One turn moves each row of this set onto another row. After a few examples, where does it send each row asked below?
Bulom: [ -6 -25   7   2 -15  -2  16  15  15  -9  -4  11  36 -43  23  11 -17  -5
  -7  19   6 -12  17  -1  10 -22  21   0  18   3  -9  19 -20  -3 -20]
gug: [ -7 -16 -25 -20 -36   4  -4  36 -13   5 -30  -9  17 -20  17  26  19  35
  17   7  20 -31   0   9   7  17   2  23   8 -14  14  23  34  -7 -25]
Bim: [ 28  17  23  -9 -31  14   8  27   5  -2 -13 -12   2 -46  19  12  -4  20
 -18  28   6 -15 -18 -29  -9   6 -11   2  19 -16 -10  15  -6  36 -35]
lisi: [-17 -32  25 -12  -7   3  34  39 -39  28  10   7  -3 -45  21  47  -9   1
   0  20  15 -53  29  -5   3  25  -6   8  34   5  -6  29 -17  -4  -1]
nubu: [  8  -2   1 -33  28  22   7  19 -33 -22  -2 -37  26 -34 -21  26  -7  -1
 -13  26  19 -39  22   4  -1   7 -16   4  32  24 -20  -9 -25   7 -25]
sav: [-24  -6  -7 -14  -3   3   5  43 -26 -24 -20  11  10  -9 -12  12 -22  -8
  20   3   7 -48  23  11  43  -4   8  10  36  42   9  -2   3 -11  -3]
Seb: [ 14 -19  22 -19  21  13  20   4 -16  -7   7 -20  28 -54  11  30 -13  -8
 -23  35  18 -27  24  -4 -19   8  -4  -7  27   7 -20   3 -29   9 -20]
ter: [-13 -18  13  -8   5 -10  12  25 -15 -19 -18  27   9 -22  13  17 -38 -22
   7  12   9 -40  30   5  29   3  20  -5  38  39  15  -3   6  -7   9]
pagi: [ 17  37   7 -27 -14  21  -6  48 -28 -24 -29 -19 -14 -13 -18   8  -8  20
   0  16   9 -43 -13 -17  16  18 -23  11  33  21   4  -9  13  32 -23]
fes: [ 24  -7  24 -24  -3   2  -7 -18  -1  -5 -20   9  14 -34  14  12  -6  18
  -8  25   6 -12   0 -21  -3  -8  -8  -5  29 -16 -18   1 -16  12 -48]
gib: [ -7   9   8 -42 -18  22  -1  33   4 -32  18  -8  -8 -50  22  45 -21   8
 -26  28  29 -62  11  29  27  32  -4  24  24 -18   2  -1  -7  22   6]
veki: [-16 -12 -13  -5 -23  10   9  32   6 -14  -7  -3  34 -31  -2   8  -2  10
   5  10   4 -18  11   3  24 -28   9  15  18   4 -16  20 -24  -9 -33]
sek: [-14 -31  20   4 -12 -11  22  21   0   0  -7  32  15 -40  32  19 -28 -18
   2  16   5 -29  25   0  18  -4  24  -5  30  15   7  19  -5  -9   1]
rog: [ -6  11   9 -40 -16  24  -1  31   6 -32  18  -8  -9 -52  20  46 -20   4
 -24  31  27 -63   9  30  26  33  -4  22  25 -20   2   0  -6  22   6]
mesus: [ -5  -8  -1 -31 -29   2  -6  25 -23   8 -23   5   0 -17  -3  20  10  52
   7   5  12 -28   1 -24  24  -7 -18  24  21  -9 -17  19 -13   3 -46]
riv: [-10  -9  14 -34 -12 -10  -6  30 -47   5 -33  27 -26  -2   0  26 -12  31
  16   0  15 -53  15 -20  35  18 -16  14  38  21   7   4  13   0 -14]
zabil: [ -1 -28  32 -18 -25 -16   7   9 -18  26 -19  39 -15 -31  35  30 -11  28
   0  12  13 -31  13 -30  13  11  -4   4  27 -11  -2  24  -1   3 -21]
Zir: [-19 -19   2 -19 -15  18  26  47 -32  18  11 -17  12 -41  -1  39  11  20
   0  20  14 -44  18  -3   5   8 -15  22  25  -4 -22  32 -32  -5 -25]
sulam: [ -9 -16 -17 -22 -25  -3  -4  39 -27   4 -36   5   1 -12  19  31   5  22
  22   6  23 -45   8  11  14  33   5  18  19   3  28  13  49  -7  -7]
Megep: [ 22  -6   3 -18   5   2  -8  -6  -9 -17 -36   0  16 -26  24  19 -10 -15
  14  26  13 -32   4  18  -8  28  12 -12  32  -1  26 -14  45   2 -14]
Luri: [ 15  12   6 -40  10   8 -20   2 -29 -26 -34  -3   2  -7 -22   8  -9  18
   8  13   7 -34   2 -11  21  -1 -20   4  40  14  -9 -21  -2  10 -42]
tanuf: [ -4 -27  -6 -12 -33  -7   5  27 -10  15 -28  11   8 -29  40  33   6  22
  13  12  22 -32   5   5   0  27  13  12  12 -15  23  25  41  -5 -11]
guze: [ -7  10   8 -41 -17  24  -2  34   5 -32  18 -10  -8 -50  19  46 -19   9
 -25  29  30 -63  10  28  27  31  -5  24  22 -18   1   0  -8  22   6]
fogav: [ 19  -8  38 -27  15 -11  -6 -15 -26  -8 -31  28 -13 -21  16  17 -31  -4
   1  20   8 -36  15 -18   9  17  -4 -16  47  14   6 -17  10  10 -16]
pap: [ 23  13  43 -10 -12  -1  10  28 -20  -2 -23  16 -27 -33  28  19 -31  -4
 -10  25   9 -40  -2 -25   0  36  -5 -11  39  15  20  -1  23  33   2]
Sor: [ -7  12   8 -41 -16  24  -2  32   4 -33  20  -9  -8 -50  20  46 -19   4
 -24  30  26 -63   9  31  27  32  -5  22  25 -20   1  -1  -7  23   4]
maz: [ -6   9   7 -42 -17  24  -2  33   6 -31  19  -9  -8 -52  22  46 -19   8
 -28  29  29 -61  10  28  26  32  -4  22  22 -19   1   0  -7  23   5]
Gebe: [ 24  -4  -6 -16  -5  10  -9  -6   6 -16 -31 -13  30 -33  22  15   3  -2
   9  27  12 -18  -5  15 -15  13  10  -6  20 -19  11  -4  30   3 -32]
nam: [ 14  25   2 -20 -35  19  -1  50 -12 -10 -20 -23  -3 -26  -6  12   4  39
 -11  16  11 -26 -17 -27   8   7 -21  20  17   1  -7  12  -2  31 -35]
dak: [ -7  12   8 -40 -17  25  -1  32   6 -32  20  -9  -8 -51  19  44 -19   4
 -23  30  26 -62   8  30  26  32  -5  22  24 -20   2   0  -7  22   3]
Nukid: [ 20   0  38  -3 -32  -3  17  30  -3  12 -16  12 -15 -46  41  22 -18  16
 -20  25  13 -25  -5 -35  -8  24  -4  -2  22  -6   6  21   9  33 -10]
pataz: [-24 -15   5 -25  -2  14  22  55 -55  10   1  -8  -4 -25 -11  41  -3   9
  10  12  16 -64  26   2  20  24 -18  20  38  23  -5  16 -13  -6  -6]
tar: [  9 -14  23 -26  36   7  15  12 -39 -14  -2 -12  11 -37   2  32 -26 -19
 -13  29  20 -49  32   2  -4  24  -6 -10  42  33  -2 -13 -10   7   0]
sanit: [-14  -1 -20 -18  -5  10   1  37 -10 -32 -17 -10  29 -15 -21   5 -11   4
  10   5   5 -30  16  11  34 -22   7  15  26  30  -6  -1 -12  -8 -24]
les: [ 10  20  20 -21 -15   3   2  52 -37 -11 -30   4 -31 -13   4  20 -23  14
  -1  14  14 -52   0 -22  18  36 -15   6  36  30  19  -3  27  30   2]
Gogo: [ 18   7 -16 -26   3  14 -16   6 -11 -27 -39 -18  24 -16   1  13   2  -1
  18  20  12 -31  -3  21  -1  18   3   0  27   0  16 -16  37   2 -28]

nam goes to Bim
Luri goes to mesus
Where do these go?
Zir goes to Seb
ter goes to sav
sulam goes to Gogo

One turn moves each row of this set onto another row. After a few examples, where does it send each row asked below?
Loga: [ -2 -15  10   5  17 -24  -6  23   6  -2  -9 -13  53  12  16  44   9  14]
bez: [ 21  -8  14  26  16 -14  -3  52 -17  28   1 -15  41  29  -9  33 -26 -11]
kir: [ -2   0   7 -22 -15  -6  28  29  16  30   1 -35  30  17 -28  36  -4 -16]
sazig: [-45 -14  18  14  17  -1  17  33 -13  16 -36 -32   3  16  -2  29 -22 -18]
Papo: [-25   3 -22  28  -7   8 -13  39  -3  25 -43 -11  21  -1 -20  66   2 -33]
pafu: [ 20   3  -4  28 -12 -34 -12  50  12 -14 -22   3  32  -6   2  30   4  -5]
zik: [ 17   3  -4  27  27 -16  13  48  22  -9 -18 -22  20  -6   7   7 -25 -33]
Laf: [ 34   6 -14  34 -20  11  11  49   3 -18  -8 -21  30  11   8  29  -9 -22]
zoniz: [ 28   2   8   8   9  15   4  38 -25  16  -1 -16  18  32 -29  59 -10 -14]
kika: [-46   5   0   6  -2   1  18  43  25  19   2 -29  27  -2  26  46  -5 -14]
Vir: [-10 -11  -5 -15   7  14 -14  40  42   9   3 -37  17  -3  11  37  -6 -34]
Mes: [ -1   2 -20  37  12   2 -33  42  17  33 -35 -22  28 -12 -11  31  -6 -30]
nibun: [-14  18  -1  20  -6  14  19  32   1 -30 -14  13  21  20  -8  44   5 -19]
sutu: [-24   1  -3   8 -11   6  36  56  30   9 -44 -28  19  15 -22  33 -10 -14]
san: [ -5   1  -9  -2 -29 -17 -18  41  16  16  10 -27  21  -9  28  43  -1 -11]
lin: [-16 -15  12  -7   4  -1  15  25   5  -2   8  -5  53  33  -9  45  -3 -28]
gunul: [ -9  15 -24  33 -12  17 -36  23 -13  15 -20  -5  20  11   3  35  -9 -24]
Nuze: [  8 -14  14   4  52  -8  -5  37  -9  19 -23 -21  15  25 -11  40 -26  -5]
dogo: [-19   4  -4  -6   4   1  -6  30  14  -8   5 -12  13 -14  14  72  17 -23]
Bes: [ -8 -11  10  24  -5  13   6  33 -26  -5 -32 -23  11   5 -13  74  19  -9]
fof: [ 10 -22  17  20  21  -8 -13  47  12  21 -16 -39  17  -4 -17   8 -17 -40]
fakan: [-18  -1  -7   4  15 -26  32  42   6  -5 -48 -24  -5   1   5  34 -26 -20]
vif: [-35  18 -19  19  11   9 -15  23   0  33 -35 -17   3   4  -7  25 -22 -28]
Gumir: [  1   1   9   7  13  -6  18  42 -23  35 -28 -30  11  25 -16  59 -17  15]
Kesik: [ 15   4   4 -22  13 -13  -1  12  16  15 -11 -37  17   1  -6  32   7  17]
Bisa: [ 27   5   8  33 -21   3 -20  32 -23   7   4 -26  16   3  -1  22   0 -12]
duver: [  9   2  -6  -9   5  -9 -12  35  31  -4 -34 -23  -3   8  -6   0 -22 -10]
sepo: [  5  -1 -18   6 -23   7  26  40  -8 -21 -40 -22   2  15  -1  62  -6 -16]

lin goes to Loga
duver goes to sutu
Nuze goes to Gumir
Where do these go?
san goes to Vir
fof goes to sazig
Papo goes to gunul
sepo goes to Laf

One turn moves each row of this set onto another row. After a few examples, where does it send each row asked below?
fegab: [ -7  21  -6   3  31  14 -19  -3 -16 -25   1  20  14]
vatal: [ 10  17   6   5  18  18 -19  -3 -16 -30  -9  23   2]
Bepa: [ -7  15  -9  11  27  23 -18   0 -18 -23  -2  20   8]
fuzak: [ -7   8 -40  15  16  -6 -20  -6   6  33 -19  25  38]
Nub: [  1  21  10   9  15  20 -14   1 -14 -27  -1  18  -1]
Bevir: [  9  21  -3  16   0  -4 -18 -11  19  14 -32 -17  36]
tevo: [-23  12 -31  19  10  -5 -12  -1   6  36  -8  16  36]
sov: [  8 -33  15  -1   2 -21   0  -2  10  24 -32  20   5]
rezor: [-10 -13  -6  20  -4 -15  10 -13  15  47 -14  13  11]
vupo: [  9  30  -6  24   2   1 -11 -14  22  24 -18 -14  28]
ludof: [ 27 -17  -1  10  12 -12   6 -14  16  36 -21  36  -6]
nar: [ -3  22  -9   4  32  15 -19  -5 -15 -23   1  23  13]
tis: [ 34 -14  14  -7  21   0  16  15  16  12 -11  36   7]
lis: [ 22  26 -12  19   7   0 -19 -18  21  19 -29  -6  32]
naka: [ 28  -1  -5   9   2 -29  15  -2  34   9 -17  38  25]
Lop: [24 -8 19  0 17  1 24 17 17 18  2 30  3]
kov: [ -6  17 -10  11  28  24 -18  -1 -18 -22   0  20   7]
zof: [ -1 -15  15  14   1 -12  16  -4  14  40  -6  19  -7]
mutu: [ 12   6   2  16  -4 -27  25   3  36  15  -2  29  20]
mobi: [-21   1 -29   9  10 -10 -21   1   3  27 -22  14  44]
rabo: [  9  -7   8   6  -6 -33  17   8  31   4 -17  25  29]
pip: [ -7  24  -7   6  31  16 -18  -4 -15 -23   5  20  11]
nizun: [ 12 -15 -19  17   4 -15   2 -22  15  45 -26  28  13]
gep: [ 10  24   4  12  20  22 -14  -4 -13 -24   0  24  -4]
guz: [ -4 -27  -6   9  -2 -21  -2 -12  10  34 -34  14  21]
vitub: [ -5  16 -11  10  28  23 -19  -1 -18 -23  -2  21   9]
tovog: [ 20 -17  25  -8  15  -4  18  22  14   8  -9  25  11]

Lop goes to tovog
nar goes to pip
Bevir goes to lis
Where do these go?
gep goes to Nub
naka goes to mutu
fuzak goes to tevo
sov goes to ludof
Bepa goes to vitub
rezor goes to guz

One turn moves each row of this set onto another row. After a few examples, where does it send each row asked below?
Tuk: [  0  -5  -9 -33  17  17 -16  18   5  10   2   0  -3   3   3  22 -24  13
  13 -15 -26 -16 -26 -15]
gel: [  9 -14  -3 -21  -2  27 -18  21  -5 -10 -10  -8 -14   6   9  10 -17   7
   5   8 -26 -30 -28  -9]
gupo: [  6 -22   4   0  13   8 -22   7   9  -7  12 -27  -7  -9  -7  -8 -34  20
   2 -18  13  -7 -21 -15]
vafi: [  2  40   9   0   0  -8   2  11 -30  -3  21 -10 -14  34   8 -14  -2 -15
  24  14   6  16  15 -10]
Siriz: [ 13  22   2  26  -8 -12  -8  -6 -21  -7   2   9   2   6  12  -8   4 -27
  29  -4   7  31  19 -23]
sos: [ -7 -11 -20 -21   9   9  -6  12  10   4  11 -13  -9   3   5  20 -19  16
   9 -29 -20 -19 -26  -3]
Todi: [-36  29  29   6 -17   5  24  -3 -24   4  22   6  22  13   1  18  -3 -27
   1  -5 -21 -10   7   5]
ret: [ -5  10  16  32  -1  16   0 -31  13 -10  15  15  -4 -13 -10  29   7 -14
  10  38 -10 -30   7   6]
nozin: [ 23  36  22  16   9   1  -8  15 -17  19  19  11 -27  10   8   1   8 -11
  32   8   3  29  -5 -11]
bunek: [  2  23  31  36 -10  25  -6  -6  -1  -5  22  31  -4 -31   7   5   7 -21
  20  24  -6 -19   0   4]
zit: [-11  20   8   2  16  16  -6  -1  18   4  18  11 -19  12 -13   0 -12 -30
 -11  38   5  19  -4  35]
miz: [ 17  39  44  15  17  13  15  -8  15   8  25  25 -12  10   6  11  -4  -6
   9 -21 -13  20   8 -14]
Zera: [-14  26  15   6   1  -6 -13  10 -39  -1  13   6 -32  15  -2   7   3  -4
  31   8  10  35  -1  -4]
dut: [ -6 -17 -22 -11 -19  27 -16   4  -9   3  -8  -8 -17   4 -10   6 -20  -3
   0  15 -27 -35 -14  -2]
puti: [  2 -26  15   5  -8  16  -7   6  -3 -22   0 -27 -10   2   2   1 -23  18
  -7 -23  -6 -21 -23 -13]
vin: [ 11 -17  -7  -2   2  17 -30  -1  -3   2   1 -20 -17   0 -23 -20 -39  10
   2   8   8  -6  -3 -24]
tude: [-11  43  30  -1  15  -1  18 -11   3  -2  34   3  12  22  -2  -2 -21 -10
   5 -18   0  13  26 -14]
vib: [  4  19  -2  31  -6   5  -6 -22  10 -17  11  25  17 -19   9  -9  -3 -36
  16   9   2   0  27  -8]
tada: [ 19  26  16  21  10  19  -9   8  13  22  20  15 -15  -3  -1  -4   1 -34
   6  39   2   9 -12  20]
Kerad: [-10  33  -6   0   9   3  -3   7   2  13  30  -2   7  11  -4 -13 -11 -37
   5  41   8  -1   6  21]
reve: [ 10  23  34  14  20  -2  18 -26  13   8  12   0 -13  34 -11  37  -1   0
   2  -8 -13  19   9 -13]
pabor: [  7  27   2  12   9   1  14 -21  24   1   9  23  17  12   7   5  -8 -35
  -1 -18 -12  23  24  -6]
kamo: [-11  34  30   0  21  13  11 -21  19 -21  26  27 -20  14  -3   8 -17   1
   1 -15  -5  19  22  -2]
Pes: [ -1 -15  14  -6 -17  21  -2  -5 -17  -7 -10 -15 -16  17 -12   5 -30  16
  -6 -25 -23 -13  -2 -32]
Bepel: [-19   9  40  32  -6   1  10 -27 -16   8  12   6   9  -3 -16  49   6  -4
  14  -2 -14  -4  -1 -13]
veb: [ 10   8   7  27  10   2 -14 -10   0  17   9 -10 -16   8 -19  18   6 -23
   9  55   9   4 -10  13]
Zasog: [  4 -21 -15  -8  -7  16 -10  16   0 -13  -1 -22 -21   8  11   5 -12  10
   2  -5 -16 -28 -29   2]
savab: [-20 -16  -2  -4  -2  23 -16 -14   6  10   8   0  11 -22 -27   9 -42   7
  -2 -14 -12 -25  -4 -19]
pelis: [-20  25  24  23 -15  13   0 -11 -14 -23  26   6  14 -11   1 -13  -9 -26
   9  29   6 -26  19   2]
ramep: [  7  16 -13  16  -4   0   2   0   6  15  -1   8  11  15   5  -1   3 -54
  -2  18  -8  24   3  15]
revil: [-42  13  38  11 -12  10  11  -3 -23   9  10  13   0   7 -14  31  -3 -23
  -6  -1 -14  17 -13  18]
kenir: [ -2  -2 -26 -29  12  11 -11   2   3  24   5  -6 -15  16 -15  11 -32  11
   9 -19 -21  -3  -6 -19]
duvi: [ 19  27   3  14  23 -11 -11 -13  -5   8  17  -2 -29  19  -7  20   7   4
  36  21   7  18   9 -17]
Fug: [-11  22  50  28 -11  17  15  -1 -11  20  15  24   8  -8   0  29   6 -23
   4 -10 -22   4 -13   1]
Fad: [-14 -19 -12  -7  12  11 -18   4  16   4  17 -13   7 -23  -7   9 -30  12
   6 -19  -2 -23 -25  -2]
veru: [-10  10  14  29 -27  -2   9  -6 -24   4  -7  10  21   5   7  14   9 -43
   6  -7 -14  17   4  -4]
zavib: [ 10 -20  29  -9  -2  26 -14  11  -8 -19 -10 -15  -5   5   2   4 -28  15
  -5 -11 -17 -20 -22 -26]
Kemu: [ 13 -17  17 -10  17  18 -31  12   5  -4   1 -17   0 -10 -10  -7 -39  15
   3  -2   5  -6 -21 -25]
Kig: [-25  20  19  21  -8  17 -14 -15 -13 -33  21  29 -18 -23  -1   2  -3  -7
  23  23   5 -11  14   3]
deme: [ -9 -14   4 -18  18  21 -26   8  11   9   9  -1  16 -24 -10  13 -36  10
   8  -8  -9 -21 -25 -16]

Zasog goes to sos
tude goes to pelis
Where do these go?
veb goes to reve
Tuk goes to deme
ramep goes to pabor
kenir goes to savab
Zera goes to revil
tada goes to miz

